In the data rows, zero lies at 4.5, halfway between 4 and 5.
Every row has a hidden score. How much higher is the second row's score than the first row's in each pair? 10 means about the same, 20 much higher and 0 much lower. The score is a weighted sum of the row's numbers plus the product of two more (or one squared), each taken from its middle value.
[6 1 6 3 5 5 6 6 7 6 3 3 6 5 6 3]
[4 3 4 5 5 7 4 6 6 3 7 4 5 6 7 4]: 11
[2 4 5 3 2 4 4 5 4 4 5 2 4 5 3 2]
[7 3 9 6 8 7 3 6 4 2 5 3 5 2 6 8]: 8
[6 3 3 5 4 8 2 4 6 2 8 5 4 6 8 5]
[5 5 5 3 6 4 5 5 3 3 6 5 4 2 4 5]: 5
[6 7 2 6 5 5 5 4 8 7 5 7 7 7 8 5]
[4 4 5 4 5 5 4 5 3 4 6 4 5 5 6 4]: 14
[4 2 3 3 4 4 6 6 8 8 3 1 7 7 3 0]
[4 3 5 4 3 6 6 8 7 6 5 5 5 6 5 3]: 7
[6 6 4 5 3 5 5 3 5 5 5 6 5 5 5 5]
[4 5 4 4 4 5 4 5 2 3 7 7 2 4 7 7]: 12
[0 4 3 5 0 4 4 4 5 6 6 3 5 8 4 3]
[2 5 3 6 3 4 4 3 3 4 5 6 2 6 5 7]: 7
[4 6 2 5 4 5 3 5 5 5 6 6 5 5 6 5]
[2 7 3 4 4 4 4 6 2 3 5 7 2 5 6 5]: 8
[5 6 2 9 4 4 1 2 7 7 2 3 7 7 7 3]
[6 3 6 1 2 3 7 6 5 6 3 5 5 4 2 3]: 14
[5 4 4 5 3 3 4 4 5 6 4 2 3 5 3 3]
[4 6 1 9 5 3 0 0 6 7 4 5 5 5 5 6]: 8
[3 4 4 4 3 3 4 4 3 5 4 2 3 4 3 3]
[5 4 5 4 4 5 5 6 6 5 4 4 8 4 6 4]: 11
[4 5 4 6 4 4 4 4 4 4 5 5 4 5 4 4]
[3 4 7 4 6 6 3 3 1 2 7 5 2 3 3 6]: 10
[5 6 4 6 4 5 2 3 5 4 5 3 4 5 4 5]
[6 5 2 5 5 1 4 4 5 8 0 6 8 3 2 5]: 6
[5 4 5 4 4 6 6 5 5 5 3 5 5 4 5 4]
[2 6 5 3 2 2 5 4 1 4 6 6 1 5 4 4]: 7
[4 4 5 5 2 4 5 5 7 7 3 3 7 7 3 2]
[2 4 7 5 6 6 3 5 1 2 7 5 2 3 6 7]: 1
[4 5 1 6 3 3 5 4 7 7 2 6 7 6 5 5]
[2 5 2 7 2 5 0 3 6 7 5 3 5 8 5 2]: 14
[3 5 3 4 3 4 5 6 3 5 5 5 3 4 4 5]
[3 5 6 5 6 5 4 5 2 2 6 4 3 4 3 6]: 11
[2 4 2 6 1 4 5 4 7 6 5 2 6 9 5 2]
[0 3 4 4 0 5 4 4 4 6 5 2 3 7 4 4]: 5
[6 7 3 7 7 3 3 2 5 4 4 4 5 4 5 4]
[5 4 4 4 3 5 4 6 7 5 5 5 6 5 6 3]: 14
[4 6 4 7 5 6 2 2 5 4 7 4 6 6 7 4]
[5 4 7 3 6 4 6 5 3 3 6 5 4 3 4 5]: 12
[5 4 5 5 5 5 2 5 3 3 7 5 4 5 5 4]
[4 4 4 6 5 4 4 3 7 7 2 4 9 5 4 3]: 9
[4 5 3 6 4 4 2 2 4 6 5 3 4 5 4 4]
[5 5 4 5 5 4 5 4 5 5 4 7 6 5 6 6]: 7
[3 5 2 4 3 4 4 3 4 4 7 9 4 7 8 8]
[1 5 3 4 4 4 4 4 2 5 6 8 3 5 6 5]: 10
[7 4 7 3 7 5 4 5 3 3 4 6 5 2 4 6]
[5 5 2 7 4 5 3 3 6 5 5 4 7 6 6 2]: 10
[4 5 6 3 2 5 7 6 4 4 5 5 4 6 4 4]
[4 6 4 6 6 4 3 3 4 4 3 5 5 3 5 7]: 6
[6 3 6 4 5 5 5 5 6 4 4 3 5 5 5 4]
[6 4 6 2 7 4 5 6 4 5 6 6 2 4 4 5]: 11
[6 3 5 1 4 5 9 6 7 6 5 6 8 5 5 3]
[3 5 5 3 3 3 6 5 3 5 5 7 2 4 6 5]: 5
[2 9 1 3 2 0 7 3 3 7 3 7 5 3 3 3]
[2 5 5 4 3 4 4 4 2 5 5 5 2 5 5 4]: 6
[5 2 6 5 6 5 4 5 5 5 4 3 6 4 4 5]
[3 6 2 7 5 4 2 3 4 4 4 4 3 4 5 5]: 6
[7 5 5 3 5 5 6 4 4 4 5 5 5 4 6 4]
[5 4 5 5 5 5 4 3 5 5 4 2 5 4 4 4]: 13
[5 5 7 5 6 5 3 5 3 1 4 4 1 3 4 7]
[4 4 5 6 3 5 2 4 4 4 5 3 5 6 5 3]: 10
[3 5 5 3 4 4 6 6 4 3 5 6 3 4 6 6]
[5 4 6 6 5 6 4 5 7 6 3 3 7 6 5 3]: 13
[5 4 6 4 3 5 5 4 4 5 4 4 4 4 3 3]
[5 7 3 6 6 3 4 4 4 4 3 6 4 4 5 6]: 7
[4 5 3 7 5 6 2 3 7 6 5 5 6 5 7 4]
[4 5 4 4 4 5 4 3 4 3 6 6 3 5 4 4]: 13
[0 2 3 7 1 5 2 2 7 7 5 3 6 8 7 5]
[4 4 5 2 5 4 5 5 3 5 4 6 2 4 4 4]: 9
[2 3 5 6 1 5 3 4 6 5 6 3 4 7 6 5]
[5 3 4 3 6 2 8 7 6 7 0 5 5 3 2 5]: 13
[5 5 3 6 6 6 2 5 5 4 7 3 5 6 5 5]
[3 6 2 5 4 5 4 3 4 5 6 5 4 6 7 5]: 6
[5 4 3 2 4 2 8 6 7 9 0 6 5 3 2 4]
[5 5 4 5 4 4 4 5 9 7 2 3 5 5 4 3]: 10
[4 5 3 3 5 1 5 5 1 4 2 6 4 2 1 6]
[3 2 5 4 2 4 6 6 6 8 3 2 6 6 3 2]: 14
[5 5 3 3 5 1 6 5 5 7 0 7 5 3 2 4]
[6 4 6 6 8 7 4 4 5 1 5 4 5 3 5 7]: 10
[4 2 5 5 5 7 4 4 6 3 6 4 6 6 8 5]
[4 6 4 5 4 4 3 3 4 4 5 4 3 5 6 3]: 4
[4 6 4 5 4 5 3 4 5 4 5 4 5 5 4 3]
[4 3 4 6 2 7 3 4 7 7 7 0 7 8 5 1]: 15
[5 3 5 4 6 4 4 6 5 5 4 6 4 5 4 4]
[5 5 3 4 5 4 4 5 4 4 5 5 3 5 5 4]: 8
[7 5 6 1 7 4 6 6 2 3 5 5 4 1 2 5]
[5 4 5 1 4 2 8 7 3 5 2 6 3 2 1 7]: 10
[3 4 6 5 5 3 3 4 5 6 3 4 4 4 3 6]
[4 6 4 6 5 3 4 5 4 5 4 5 5 5 5 7]: 8
[3 6 3 9 4 4 3 2 8 7 2 1 7 6 5 4]
[4 5 4 5 4 4 4 3 4 4 4 4 5 4 4 4]: 9
[4 4 2 6 3 5 2 4 9 8 5 3 8 8 6 2]
[7 3 9 4 9 8 4 6 2 0 7 5 1 1 6 9]: 8
[5 5 4 5 5 4 4 4 5 4 4 4 5 4 4 5]
[4 6 5 1 3 2 8 6 4 6 3 4 4 4 1 1]: 14
[6 3 6 5 5 5 4 5 5 4 5 6 5 5 6 6]
[3 3 3 3 1 4 5 5 5 5 5 3 4 6 4 2]: 14
[4 3 5 8 7 9 0 3 7 4 6 3 7 8 9 6]
[1 4 3 6 4 6 3 4 5 5 7 8 4 7 9 9]: 11
[5 4 6 4 5 1 5 4 2 4 3 2 2 1 0 5]
[5 4 6 5 4 7 5 3 6 4 7 6 5 6 7 5]: 9
[7 2 8 5 9 9 3 4 4 0 6 3 4 2 6 9]
[3 5 6 6 3 7 2 3 3 1 9 6 1 6 9 7]: 2
[3 5 5 5 3 4 4 3 5 5 6 7 4 6 6 6]
[3 5 5 5 5 4 3 3 4 4 3 4 4 4 4 4]: 11
[5 3 7 3 6 5 4 5 3 2 6 4 2 4 4 3]
[8 2 9 0 8 4 9 9 3 1 3 5 2 0 2 5]: 12
[5 4 5 7 6 6 2 4 6 5 4 1 6 7 5 4]
[4 4 5 4 6 3 4 5 5 4 3 6 3 3 4 6]: 11
[6 5 5 3 6 4 5 5 5 3 5 6 4 4 4 5]
[6 3 5 5 4 5 4 4 7 6 4 3 7 5 5 4]: 10
[4 5 4 7 3 5 3 2 4 4 5 4 4 5 5 5]
[6 3 4 2 5 1 8 7 7 8 0 6 8 4 3 5]: 10
[5 4 5 1 4 5 9 6 5 6 2 4 5 4 2 2]
[5 6 6 3 6 3 5 3 2 4 2 3 2 1 1 5]: 4
[7 4 5 5 7 7 4 5 5 4 5 5 6 4 6 4]
[5 4 5 5 4 5 4 5 4 4 6 3 4 4 5 4]: 10
[9 3 9 0 9 4 9 7 2 3 3 6 4 0 1 4]
[6 5 4 3 5 6 7 5 4 5 7 6 5 6 6 5]: 8
[4 5 5 5 4 4 4 3 3 6 5 4 4 4 5 4]
[2 5 2 8 1 5 1 2 6 5 4 2 6 8 5 3]: 13
[5 5 4 6 4 4 3 4 5 5 5 4 5 6 4 1]
[8 5 7 0 7 5 9 7 4 3 5 4 3 1 2 4]: 10
[3 4 3 5 3 5 3 4 5 5 5 5 3 4 5 5]
[4 4 5 5 6 6 5 2 2 2 6 4 4 3 5 5]: 7
[4 5 7 5 6 5 5 6 3 2 5 4 2 1 3 7]
[5 4 4 6 3 6 4 3 8 7 6 3 8 7 7 3]: 12
[4 5 4 5 4 5 4 5 5 4 5 5 4 4 4 5]
[2 6 3 5 3 2 6 4 3 6 4 5 4 3 2 4]: 8
[5 6 5 4 4 2 4 4 1 4 4 4 0 3 3 5]
[3 4 3 8 3 4 3 3 6 7 4 2 5 8 7 3]: 14
[4 5 4 6 5 5 4 4 4 4 4 6 5 5 5 5]
[3 4 2 5 1 5 4 3 4 4 6 8 5 5 8 8]: 11
[6 2 6 5 7 6 2 5 7 6 4 3 5 3 5 6]
[5 5 3 4 5 4 5 4 5 6 4 4 4 4 3 4]: 8
[3 5 4 5 5 5 4 4 2 4 6 4 2 4 5 5]
[6 3 6 4 4 6 3 6 4 3 5 4 5 4 6 4]: 14
[4 5 5 4 5 5 4 5 3 4 5 3 4 3 2 2]
[4 6 4 5 4 4 4 3 2 3 7 4 2 5 4 6]: 8
[3 4 3 4 3 4 7 5 5 6 5 4 5 4 4 3]
[4 5 2 5 4 3 5 5 5 6 2 4 5 5 3 5]: 10
[4 5 5 3 5 3 4 5 2 3 5 6 2 3 4 7]
[4 5 4 5 5 5 4 4 5 5 6 5 5 4 7 4]: 8
[4 3 3 4 4 6 5 6 6 6 5 4 6 6 6 2]
[2 4 4 4 2 4 5 5 4 3 6 6 3 5 5 4]: 9
[5 4 6 4 5 5 4 4 4 5 5 2 6 4 2 3]
[5 4 6 8 6 8 1 4 9 5 7 3 6 8 8 7]: 7
[3 6 5 6 3 4 3 3 5 5 3 4 4 5 4 5]
[7 6 7 4 6 6 4 5 3 3 6 5 4 3 4 5]: 12
[3 6 4 5 5 5 4 2 3 4 8 5 3 5 6 5]
[4 9 2 3 5 1 6 3 3 5 2 7 4 3 2 5]: 10
[5 5 4 3 4 3 7 4 5 6 4 7 5 4 5 4]
[4 7 4 4 4 3 4 5 3 4 3 4 3 3 4 7]: 9
[5 5 5 3 5 5 6 5 4 4 5 5 4 3 4 5]
[1 5 5 3 2 3 6 4 3 5 5 4 3 4 3 4]: 6
[5 9 0 9 5 1 2 0 4 5 3 5 5 6 4 2]
[5 4 5 6 6 4 4 4 3 3 5 4 2 3 4 5]: 12
[6 8 2 6 6 2 2 1 3 4 4 4 3 2 4 4]
[6 9 4 6 7 2 3 1 3 4 3 4 4 3 3 3]: 11
[7 5 4 5 4 5 5 3 8 7 4 7 8 7 8 4]
[3 6 3 7 3 4 3 3 6 5 5 4 2 6 6 5]: 15
[6 4 3 6 5 3 5 5 6 6 2 4 6 4 3 3]
[6 6 5 5 6 4 2 3 4 2 6 6 4 4 5 6]: 6
[5 5 5 5 7 5 5 5 2 1 8 5 3 3 5 6]
[7 4 9 4 9 9 3 6 1 0 7 5 0 0 6 9]: 8
[7 4 7 3 7 6 7 6 4 2 3 7 3 3 4 7]
[4 7 4 3 5 2 6 4 1 5 1 6 2 2 3 6]: 7
[5 5 5 3 3 5 6 6 5 6 4 4 6 5 3 4]
[6 2 6 4 7 7 5 7 6 3 5 6 6 4 7 8]: 8
[6 5 7 5 8 5 5 5 3 2 4 6 3 2 4 7]
[3 3 5 4 2 4 5 5 3 4 5 4 4 6 4 3]: 12
[4 8 1 3 4 0 6 4 3 6 3 9 3 3 3 4]
[6 2 4 3 6 5 5 6 7 6 4 4 6 5 5 4]: 15
[2 6 4 5 5 5 4 4 3 3 6 6 2 4 6 4]
[2 5 3 6 2 4 3 4 3 5 6 5 3 5 7 7]: 12
[4 3 4 5 4 5 3 5 6 5 6 4 7 6 5 4]
[4 4 4 4 4 4 5 6 4 5 5 3 6 4 4 3]: 10
[4 5 4 5 4 4 3 5 5 5 2 3 4 3 3 5]
[6 2 7 0 6 5 7 7 3 4 4 9 5 2 5 6]: 12
[3 4 5 3 2 4 5 5 2 3 5 6 4 5 5 6]
[7 3 4 4 3 5 5 5 5 5 5 5 5 5 6 4]: 9
[7 2 5 3 4 6 7 6 7 5 4 2 7 3 2 2]
[9 2 8 0 6 4 9 9 5 4 2 6 6 2 3 6]: 1
[5 6 5 5 6 5 4 4 4 4 4 4 6 4 2 4]
[6 3 6 2 6 2 6 8 5 6 1 3 5 3 2 5]: 11
[6 5 6 4 7 3 5 5 4 6 3 4 4 2 2 6]
[6 2 5 5 6 7 4 4 6 4 4 4 5 5 8 5]: 9
[4 6 5 4 5 5 3 3 3 2 5 4 4 4 4 4]
[6 3 5 4 3 7 4 5 5 6 6 3 5 6 6 3]: 11
[5 4 4 4 5 4 6 5 4 6 4 5 6 5 4 5]
[5 6 4 5 4 3 5 4 6 6 4 8 6 5 7 5]: 5
[3 5 3 4 3 3 4 5 2 4 6 5 0 4 4 5]
[4 6 4 4 3 4 5 5 4 5 5 5 4 5 4 5]: 13
[2 5 3 4 0 4 5 5 4 7 5 4 4 6 6 3]
[4 5 5 4 6 3 5 4 2 3 6 6 2 2 4 6]: 11
[4 5 6 5 5 3 3 3 4 3 6 5 4 3 4 5]
[3 5 3 4 3 2 5 4 5 8 2 4 3 4 2 4]: 9
[5 5 3 4 3 5 7 5 5 6 4 4 6 5 4 3]
[3 5 3 4 3 3 4 5 6 6 3 2 3 5 3 4]: 9
[5 5 6 1 2 3 7 7 2 4 5 4 3 4 2 2]
[4 5 5 5 5 4 4 4 3 3 6 5 4 4 5 6]: 6
[5 5 6 4 5 3 7 7 4 4 2 3 5 2 2 6]
[4 5 1 6 4 3 5 2 7 7 4 6 6 6 7 4]: 6
[3 5 4 5 4 6 3 4 5 3 7 4 5 5 6 4]
[2 5 2 6 2 4 4 4 4 6 4 4 4 5 5 6]: 7
[6 3 8 0 5 4 8 6 3 4 5 7 5 2 5 7]
[6 4 5 5 7 4 3 4 7 6 1 3 7 4 4 4]: 11
[3 5 5 4 3 3 3 4 4 3 5 3 4 4 4 3]
[2 7 2 5 2 4 5 4 2 5 7 8 3 6 7 7]: 6
[7 5 6 6 7 8 4 4 6 2 9 6 5 4 8 7]
[5 4 6 3 2 4 6 6 4 5 5 5 5 5 4 5]: 12
[6 4 7 3 5 7 7 6 4 3 6 4 5 5 4 5]
[7 2 5 4 6 7 5 5 6 4 5 4 6 5 6 4]: 10
[5 5 4 2 3 1 8 5 5 8 3 7 4 4 2 1]
[4 3 5 5 4 7 5 4 5 3 6 6 5 7 5 5]: 9
[2 5 5 4 2 4 5 5 3 5 6 3 4 6 3 3]
[4 6 6 3 8 6 6 5 1 2 5 5 2 2 4 6]: 5
[4 6 4 5 2 2 5 3 4 5 4 4 3 5 4 3]
[5 5 5 4 7 5 4 5 3 3 5 3 6 3 3 5]: 14
[7 4 7 5 6 6 4 5 6 3 6 4 6 4 5 5]
[4 5 3 5 2 4 5 4 6 6 5 3 7 6 4 1]: 14
[3 4 5 3 5 5 5 5 2 3 6 6 2 3 3 4]
[6 5 4 5 8 7 3 4 6 2 9 7 5 4 9 6]: 11
[5 4 6 4 6 4 6 5 2 2 4 4 4 2 3 5]
[3 4 5 3 4 4 6 6 2 4 6 8 3 5 6 7]: 9
[6 6 5 3 7 2 5 5 2 2 2 4 2 2 1 4]
[5 5 5 3 4 5 5 6 4 4 6 5 3 3 5 5]: 10
[3 5 3 3 3 2 6 5 5 6 0 4 5 4 2 2]
[6 5 6 2 5 5 5 6 3 3 5 7 2 4 5 5]: 9
[5 4 3 3 4 4 6 5 6 6 4 4 4 5 3 3]
[5 4 5 4 4 3 6 6 3 5 5 4 6 4 3 4]: 10
[4 5 6 5 5 4 4 5 4 3 4 4 3 3 5 6]
[2 5 4 4 2 2 5 5 3 5 4 7 3 4 3 7]: 12
[4 6 4 4 4 4 4 4 4 5 4 5 5 2 4 4]
[5 3 2 5 2 5 5 6 7 7 6 5 7 7 5 3]: 14
[5 6 4 8 5 6 4 3 8 6 4 4 7 7 7 3]
[6 5 3 5 4 5 5 5 6 6 4 6 6 6 6 5]: 6
[5 3 6 1 3 3 8 6 4 6 4 4 6 4 1 2]
[6 5 7 4 6 4 6 5 4 3 4 5 3 2 3 6]: 5
[2 4 3 6 2 5 3 5 7 6 5 1 6 8 4 1]
[5 3 3 4 4 4 4 5 6 4 4 3 5 5 4 3]: 9
[5 4 7 2 6 5 6 5 3 3 6 3 5 2 4 3]
[2 6 4 6 3 3 3 4 3 5 6 4 3 6 4 5]: 10
[5 4 6 1 3 3 8 7 2 4 5 4 1 3 2 2]
[1 6 3 6 4 4 4 3 5 6 5 5 4 6 5 6]: 10
[4 3 2 4 2 4 6 5 7 7 4 2 7 6 4 0]
[3 4 5 6 2 4 3 2 4 4 5 4 4 6 6 4]: 3
[6 3 7 2 5 7 6 6 5 3 6 4 5 4 5 3]
[3 6 3 4 2 3 4 4 6 6 2 5 5 5 4 2]: 8
[3 4 4 6 4 6 3 2 5 5 5 5 6 6 6 5]
[7 4 6 1 5 1 9 6 5 7 1 7 5 2 2 5]: 10
[4 4 5 7 5 5 2 3 5 4 5 4 5 6 5 5]
[5 6 4 4 3 5 6 3 2 3 6 5 4 5 5 4]: 7
[4 4 4 5 2 3 6 6 7 7 3 3 6 6 4 3]
[5 4 4 4 4 5 5 5 7 7 4 6 6 6 5 4]: 8
[2 8 3 6 3 4 2 4 0 2 8 6 2 6 6 4]
[4 3 2 8 3 6 2 4 8 7 5 2 7 8 6 1]: 16
[6 3 6 6 4 6 5 4 7 7 4 2 7 4 5 4]
[1 3 4 8 1 5 1 4 8 6 5 2 4 8 7 6]: 8
[1 7 2 6 1 5 2 1 1 3 8 7 2 4 7 5]
[5 4 4 4 5 7 6 4 6 3 7 5 5 6 6 5]: 17
[4 3 5 4 4 6 6 5 5 4 6 5 5 7 6 4]
[5 5 4 6 4 5 3 4 6 7 3 2 6 6 5 3]: 11
[5 5 5 4 3 3 3 5 6 6 3 4 4 4 4 5]
[6 4 6 5 7 5 2 5 2 1 7 4 3 2 5 7]: 11
[4 3 6 2 6 2 8 7 4 5 2 7 4 3 3 8]
[7 2 5 5 6 7 4 4 6 4 6 4 5 6 6 4]: 11
[3 3 5 3 1 4 5 6 3 4 6 5 2 5 5 5]
[4 5 4 3 6 5 5 5 3 3 6 4 3 3 4 5]: 11
[3 4 3 5 3 4 5 6 6 6 4 6 5 6 4 4]
[7 1 7 6 8 8 2 4 7 4 5 1 5 4 5 5]: 11
[5 2 3 5 2 3 5 6 7 7 3 3 6 5 4 2]
[4 4 5 5 5 4 5 4 5 4 3 4 4 3 3 4]: 7
[3 3 4 6 1 5 4 5 7 8 4 1 7 7 4 2]
[3 4 2 6 4 4 4 4 4 4 3 5 5 3 3 6]: 8
[6 3 7 4 6 7 5 4 4 3 6 4 4 3 5 5]
[3 6 5 5 4 4 5 4 3 6 4 5 5 3 4 4]: 9
[5 5 6 5 4 5 4 4 6 4 7 5 5 3 5 4]
[3 5 6 5 6 6 2 4 3 3 5 3 2 2 4 5]: 5
[2 9 0 9 4 1 1 0 5 7 2 5 6 5 2 4]
[5 4 5 2 5 4 7 6 5 5 3 4 4 3 3 4]: 13
[4 5 4 5 6 7 3 2 2 2 7 4 3 3 4 5]
[7 4 5 6 7 3 4 5 6 5 1 3 6 4 4 4]: 8
[5 4 3 3 4 5 5 6 5 6 5 6 7 5 6 3]
[1 1 3 6 1 5 2 6 6 5 6 2 5 9 7 4]: 14
[5 5 3 6 4 4 4 4 5 6 3 3 5 5 2 2]
[5 7 3 4 4 4 8 4 4 5 4 7 6 4 3 3]: 7
[2 8 3 4 4 2 4 4 2 4 4 5 2 3 4 5]
[6 6 3 6 6 3 4 3 4 4 3 6 4 3 4 6]: 11
[4 4 4 7 5 6 2 4 6 5 5 5 7 6 7 5]
[4 4 5 5 4 5 4 4 6 5 6 2 3 6 5 4]: 11
[4 6 4 7 6 6 3 4 5 4 7 4 4 6 7 5]
[0 4 3 5 0 4 4 5 5 6 7 3 5 7 4 3]: 12
[5 3 6 4 4 4 6 4 5 6 2 6 4 4 4 6]
[5 5 3 5 5 4 3 2 3 5 3 4 3 3 4 5]: 9
[5 6 4 5 4 5 4 3 6 7 5 6 6 7 8 4]
[5 3 4 5 4 5 3 6 6 4 4 3 4 4 4 3]: 16
[4 5 5 4 4 6 4 5 5 4 8 5 5 7 7 4]
[6 5 5 2 6 5 5 6 4 2 5 5 4 2 5 3]: 11
[7 1 6 1 5 5 7 8 7 7 4 7 7 4 4 5]
[5 3 4 4 4 4 4 6 6 7 4 3 7 6 2 2]: 13
[4 3 6 5 6 7 4 6 5 3 7 5 4 5 6 7]
[4 4 5 4 4 4 5 6 4 4 3 4 5 3 2 4]: 10
[4 5 3 5 3 4 5 3 7 7 3 6 6 6 6 5]
[6 5 4 3 4 4 6 5 4 5 3 5 5 3 2 3]: 13
[3 4 3 7 2 6 3 3 7 6 6 3 8 8 6 1]
[6 4 6 4 5 5 5 5 6 6 4 4 6 4 4 4]: 10
[4 6 2 6 3 3 4 4 7 7 1 7 8 6 5 4]
[1 6 2 8 3 5 1 2 5 7 4 4 6 8 6 3]: 14
[4 4 7 4 4 5 5 5 5 5 6 3 5 4 5 3]
[4 6 5 4 6 2 5 5 2 3 3 6 4 2 2 5]: 10
[6 5 6 3 7 4 5 4 3 2 4 3 4 3 4 4]
[1 4 6 4 3 6 4 4 3 4 6 3 4 4 5 4]: 6
[3 5 4 4 1 3 4 4 5 5 6 4 4 6 5 3]
[4 5 5 5 5 4 4 3 3 4 5 6 4 3 4 6]: 9
[5 2 5 3 5 3 5 6 3 4 2 7 2 2 3 9]
[6 7 5 3 7 0 7 4 2 3 0 6 5 0 0 5]: 1
[5 6 3 6 5 4 5 3 4 5 5 5 6 4 5 6]
[3 4 4 4 1 4 5 5 5 7 6 4 6 7 4 1]: 17
[6 6 2 7 7 4 3 2 5 4 4 3 7 5 4 4]
[3 5 5 6 6 5 4 4 5 4 4 4 6 5 5 5]: 14
[4 6 5 3 6 4 4 5 2 2 7 7 3 3 4 6]
[6 4 7 3 7 3 6 4 2 5 4 5 3 2 3 4]: 7
[6 4 7 3 6 5 5 5 3 2 6 5 4 2 4 6]
[3 5 5 3 5 4 6 7 4 5 3 6 4 3 4 6]: 10
[5 5 4 5 4 3 4 4 3 3 5 5 2 4 5 5]
[2 6 3 4 1 2 5 3 2 6 3 6 1 4 3 3]: 4
[4 2 4 9 6 9 1 4 9 3 7 4 6 7 9 6]
[3 5 4 4 4 3 7 4 3 5 3 6 3 3 4 5]: 2
[4 5 3 4 3 3 5 5 3 6 5 4 2 5 3 5]
[4 7 6 5 6 5 4 6 2 2 5 5 2 4 4 5]: 9
